One vector is turned by the same rotation once a step. Each row is the vector after some number of steps, and that number follows the row.
The counts run from 0 to 462.
[-12  -3 -13  11  -5  17  19  12  -1   3  -4   4   8   6  14 -11  -3  11
   5 -24   0  -5 -14 -25 -22 -17 -11 -18   9 -14  -7 -22   5  -2  -7   4
  -4  32  -3  20 -13  -1]  219
[ -4   2 -14  11  -6   9  18   0  -9   9   0  -6   2   6   0   0  -7 -10
  -3  -2  -6  29   0  -5   5   3 -11 -21  11  11 -22 -24   9   0 -17  -4
  21  15 -10  30 -33  -4]  148
[-14  -9 -31  11  -1  16   4   5  14   1  -3   2   7  -1  19 -29  -8   2
  13  -4  30 -14  11 -22 -20   6   0 -23  -4   0   8  -5  16  -2  -9  26
   7  -1   1   2   6  -3]  55
[ -6 -16  -5   3   0  15  11 -13   2   2   6 -15   0   1  -3 -18  10 -12
   1  -5   1  20  -4  -3 -23  12 -16 -24   7  14  -7 -15   8  -6 -28  -1
  12  10  12  25 -30   8]  383
[-10  -2 -20   2  -5   1  22   5 -25  11   2   5   0   7   9 -11  -9   4
 -13  -6  -9 -12   6  -4 -16 -29  18 -12  19   4  11 -23   5  -1  -3   8
  -3  10 -13  38  15  14]  257
[ -6 -14 -11   3  -4  16   5  -1  14   2   7  -8   2  -4   4 -15   2 -12
   1  -1  14  23   9  -7 -18  19 -11 -31   4  18  -7 -10  22  -4 -25   9
  20   0   5  23 -16   3]  348
[-10 -12 -23   9  -2  15   6   9  19   0   4   0   5  -7  14 -19  -9  -5
   3   1  28  14  17 -17 -18  14  -4 -28  -2  14  -1  -6  28  -6 -15  21
  18  -6   1  14   3   0]  313
[-11 -10 -19   3  -6   8  28   2 -28   4   1  -1  -6  -1   8 -19   0   3
 -10  -9 -12  -7  -8  -4 -24 -26   1  -9  13  -4   2 -21  -3   0 -14  -3
  -9  18  -2  39  -5   9]  226
[ -6   1 -17   3  10  19  -5 -26  -7  21 -12   4  -6  15 -10   3   0  -9
 -13  19  18  -2   6   8   8  16  -6 -16  -3  18   1   3  20  -1 -15   0
  23 -15  -1  22  -5  27]  123
[ -2   1 -16   2  12   7   2 -18 -10  17  -7   2  -3  13  -4  -6  -7 -12
  -6  15  13  -6  16   5  -2  10   8 -22   5  25  22  -5  21  -9 -12   9
  19 -23  -8  21  13  21]  92
[-14   8 -10   0   3  13   4 -11   8  11  -9   6   7  31   6   3 -13   2
  -4   7  17  -8  14  15  36   6   7 -14   7   8   2   8  17   3   0  11
  23  -1 -17  20  -7  18]  107
[-13  -7 -12   0  -6   8  15  12   4   6   6  -1  16   4  15 -21  -8   8
   5 -22   2  -9   5 -20 -27 -12   7 -23  16  -7   6 -21   9  -5  -4  19
  -5  21  -8  22   5  -1]  31
[ -5   4 -14   6   6   1  11  -1 -28  17  -7  -4  -4   9   3 -15 -10  -2
   0  -8  -6  -9   9 -18 -18 -17   9 -23  20   7  21 -23   1 -20  -6  14
  -9   5 -14  17  13  11]  26
[ -6  -5 -13   3   7  11  10 -29 -33  11 -13  -8 -15  14  -8 -11  13  -5
 -12   1  -6 -13 -13   5  -9  -8  -6  -9   8   7  11 -12  -6  -5 -20 -14
   3   4   3  28 -16  28]  417
[ -6  -9  -9  -5 -11   0  20   9   8   2  11  -7  10   4  10 -12 -14  -8
  -7  -3  -1  25  21   3   5   2  14 -28  21  18  -2 -11  14   0  -7  15
  18   5 -14  37 -10   0]  328
[ -9  -9 -15   0  -7   0  23   7   9   2  11   2  22   6  17 -24 -13  -5
   6 -13   2  -1  19  -6 -18  -4  19 -29  16   9  15 -21  18   0  -6  21
  12   6  -8  26   5   1]  66
[-14  -5 -18  14   4  15   9  14  20   3  -2  10  11   1  20 -18 -13   8
   7 -11  25  -6  14 -25 -16   0   3 -27   0   1  12  -3  27  -7  -4  22
   5   6  -5   6  14   4]  282
[-23 -19 -22   3 -13  18  11   4   0  -8   3  -9  -7  -1  19 -32   4  16
  -1 -14  19 -14  -7 -12 -13 -14  -5  -8   5 -14  -8   6  -2   4  -9  13
  -7  22   2  21 -12   4]  8
[-16  -8 -18  -5  -4  11  10 -14 -36  12  -3 -10 -20  11   2 -16   3   7
 -16   1  -1 -16  -5   0  -2 -26   9  -5  16  -3   8  -1 -12  -4  -6   6
  -9   9  -9  34   2  22]  6
[ -8 -11 -34  11  -7  13  11   4   8   1   1   4  10  -1  13 -23  -7 -12
   4   5  24   4  17 -11 -16  18  -2 -24  -6   9  -8  -8  23  10 -15  17
  20  -8   4  14  -4  -9]  86
[ -8  -3 -19   4 -10  -1  23   6   8   1   7  -2  14   7  12 -11 -15  -9
  -1  -2   2  23  15   5  13   9  10 -25  12  14 -12 -17  15   6  -9  11
  27   5 -12  30 -20  -8]  109
[-16   9 -14   7   0  26  -4 -18   2  15 -20   1   3  32   5   2   1   8
   7 -12  16 -15 -14 -10  17   0 -17 -15   4 -10 -14  -3   1  -3  -6   5
   9  24  -8   7 -30  13]  404
[-13   5 -17   5  -1  28  -7 -22  -5  19 -19   1   4  29  -1   3   6   8
   1  -9  16 -21 -17  -9  10  -3 -20 -10   1 -10 -15  -1   4   0  -9  -1
  10  23  -2  13 -24  15]  408
[-14 -13  -4   1   3  26  -3 -18  20   2  -5  -8  -1  10   1 -16  11   3
   4 -10  23   0 -10  -7  -8  16 -21 -22  -3   2  -6   5  10  -3 -21   2
  14  14  15  16 -28  18]  384
[-11   3 -36  -3  -4   9  -1 -15 -21  16 -10   2  -5  19   3  -9  -7  -5
 -11  20  18 -15  14   8  20  -1  14  -9   5   9   1   6  12   7  -5  14
  18 -16 -17  20   9   9]  80
[-18   1 -19  -7  -6  13   2  -4  -2  15  -2   7   3  20  10  -4 -13  11
 -14   9  20 -20  14  10  20 -11  20  -9  12   3   8  11  17   6   5  17
  12  -1 -21  31  17  21]  295
[ -3  -9   3   5   9   2  20 -10  -1  -1   2  -8  -5   6  -2 -10  -3 -15
  -4  -2  -9  23  13   9  -1  14   1 -28  12  26  14 -15  12 -11 -21  -2
  20  -2   3  29 -21  18]  132
[-18  -2 -29  -1  -3  10  12  -6 -26  10  -6   6 -13  16   9 -15  -5   9
 -15   8  12 -29   5   8   7 -21  16   0   8   0  10  10   2   6  -2   6
  -1  -3 -13  28  17  21]  264
[-14  -9 -17   0 -14   1  24  18   7  -1  16   3  17  -1  18 -19 -16   0
  -5  -9   4   6  18  -3  -9  -8  19 -21  16   6   2 -12  19   7  -6  18
  12   9 -13  36   7  -2]  293
[-17 -13 -21   3 -11   8  25  15   2  -2   8   4  12  -3  20 -21  -8   9
   0 -19   4 -10   2 -11 -23 -19   9 -15  13  -9   0 -16  11   7  -6  11
  -1  18  -5  31   5   0]  258
[-24 -15 -16   2 -15  20  12   3   1  -2   7  -6   2   0  18 -23   6  17
  -2 -18  13 -13  -9 -16 -18 -18  -4 -10   7 -15 -10   2   0   5  -9  11
  -9  27   2  28 -10   2]  4
[ -3  -1 -15  -3   1  16  -2 -26 -26  21  -7 -10 -14  13 -15  -1  10 -13
 -11  12  -3  10  -5   2  -2   5 -12 -18  13  15  -9 -14   2  -6 -21  -6
  14  -2  -3  30 -19  15]  378
[ -9  -7  -9   3   4  15  13 -20 -34   7  -9  -7 -22  11  -7  -7   9   3
 -15   3 -10  -6 -14   5  -7 -17  -8  -8   9   5   6  -7  -6  -4 -17 -12
   0   7   4  34 -15  27]  194
[ -5   1  -9  -1  14   4   7 -18  -6  15  -3   2   1  16  -2  -4  -7 -13
  -7   8   4  -4  20   9   2  10  15 -26  10  26  28  -7  20  -9 -10   7
  19 -17  -7  22  11  27]  96
[-17 -12 -36  18  -5  14  16  16   5  -8  -2   3  -3  -8  23 -28 -10   3
   8  -1  28  -6  12 -20 -16  -4   0 -17  -7  -2   4   1  12   2 -11  21
   3  -2   1   6   7  -5]  274
[-13  -7 -19   1  -1  30 -12 -13  20   8  -2  -3   1   7   2  -9   4  -2
   1   6  35   7   3 -10  -1  20 -15 -23  -6   6 -12   9  23   0 -17  14
  23  -2   3  14  -9   9]  345
[-14  -7 -18   7  -6  26   8 -11   1   4  -4   0  13  11   7 -12   8   3
   7 -15   9  -5 -15 -13 -16   0 -23 -15   0 -11 -22 -17   5   6 -18  -4
   8  27   7  20 -31   1]  411
[-15  -5   7  -5   5  22  -7 -18  28   3  -4  -7   4  22   6  -6   0   5
   2  -8  23   0   5   2  19  15  -5 -26   8   7   9  14  17 -11  -6  12
  18   7   1  14 -16  22]  357
[ -5   5 -12  11  -3  11  20   1 -21  13  -7  -3  -3   9  -2   0  -3  -2
  -1 -11 -17  21 -10 -12  -7 -12 -13 -20  16   1 -12 -29  -3  -9 -16  -6
   6  23  -7  29 -29   4]  183
[-19  -5 -26  10   5  22   7  -9 -11  -3 -18  -1 -22  13  15 -20  -1  16
  -2  -2  24 -32  -5  -9   6 -15  -4  -2  -6 -11  16  15  -6  -5  -6   9
  -8   5   1   5   4  23]  236
[-17  -6 -26   0  -7  27  -8  -5  17  10  -2  -2   3   8   7  -9   0   0
  -2  10  34   8   4  -8   7  17 -13 -18  -4   5 -22   9  20   4 -13  16
  24   1  -4  16 -13   2]  341
[-13  -4 -17   9  -5  30   0  -8  15   8  -5   3   6  12   4  -1   5   3
  -2  -1  22   5 -12  -8   0  10 -27 -16  -7  -5 -24  -2  15   4 -15  -3
  21  18   1  21 -29   6]  153
[ -2   0 -18   3 -11   9  12  -2 -10  13   0 -13   1   8  -1  -8  -3 -13
  -2  -1  -3  27   0  -4   6   5  -8 -21  15  12 -25 -21   2  -1 -20   5
  17  12  -9  28 -29  -5]  371
[-18  -4 -20  -1 -13  19   3   2  24   1   4  -3  13  11  14  -8 -10   5
   0  -1  26   9  13  -2  21  10   3 -18   4   4 -20   9  19   9  -7  19
  24  10 -13  24 -17   0]  333
[-18  -1 -11  19   5  23  12   0   7  -6 -18  -4 -10  15  14 -13  -4  16
  13 -20  19 -14  -9 -21   7  -8 -16 -18   0 -12   8   2  -5 -16  -9  11
  -2  21   3  -4 -23  14]  208
[ -8   2   3   0  15  16   2 -26  -6   5 -17 -12 -12  31  -2  -5   1  -2
   0  -5   5  -7  -4   6  24   3  -3 -18  12  11  16   3  -8 -17 -14   1
   6   7  -4  11 -25  32]  393
[ -9  -6 -11  19   5  11  27   8  -4 -12  -9 -10 -14   1  15 -21  -5   2
  13 -20   0   8  -4 -23 -10 -10 -11 -23   8  -4   9 -17  -8 -16 -16   7
  -5  21   2   6 -27   3]  207
[-15  -5   4   3   9  21   3 -19  25   1  -7   0   2  21   6  -2  -3   4
   2  -6  23  -1   8   5  22  17  -8 -22   0   8  11  14  20  -9  -8   6
  23   5   5  13 -21  29]  134
[-17  -5 -13   3   0  16   5   1  25   3   1   6  21  14  20 -18  -9   6
  11 -14  24 -20  16 -14 -14   4   7 -24   3   1  13  -5  23  -2  -1  26
  10   7  -4   9   9   8]  63
[ -8   3 -23  -3   1  22 -13 -19  -8  24 -10  -4 -12  16  -6   1   3  -3
 -12  20  26   2   5   2  16  12  -5 -13  -2  16  -7   9  17  -2 -13  10
  21 -12 -10  22  -4  18]  342
[-10  -3  -5  13  -4  13  18   0  10  -4  -8 -11   7  17  14 -11  -3  -4
  16 -24   0  11  -3 -13   8   1 -13 -27  11  -1 -10 -17  -3 -10 -15   6
   9  31  -4  10 -39  -2]  399
[ -4   5 -16   7   2  14   7 -17 -28  22 -10  -2  -9  16 -12  11  -2  -9
 -16   9  -6  14  -4   1  10   2 -11 -15  12  14 -10 -17   7  -6 -17  -9
  19   4 -11  31 -21  13]  151
[-14   2 -21  -9  -1   8   4 -12  -4  13  -5   5   9  28  10  -8 -10   5
  -6   5  16 -23  14  14  22  -7  22 -11  12   7  10   8  12   5   4  19
  12  -3 -19  26  12  15]  72
[-19 -13 -10   7  -3  28  10  -8   5  -1  -1  -1  -4   5   7 -13  12  13
  -2 -14  11  -6 -18 -12 -16  -4 -24  -8  -1 -15 -16  -2   6   2 -17  -6
   3  28  11  26 -28  13]  192
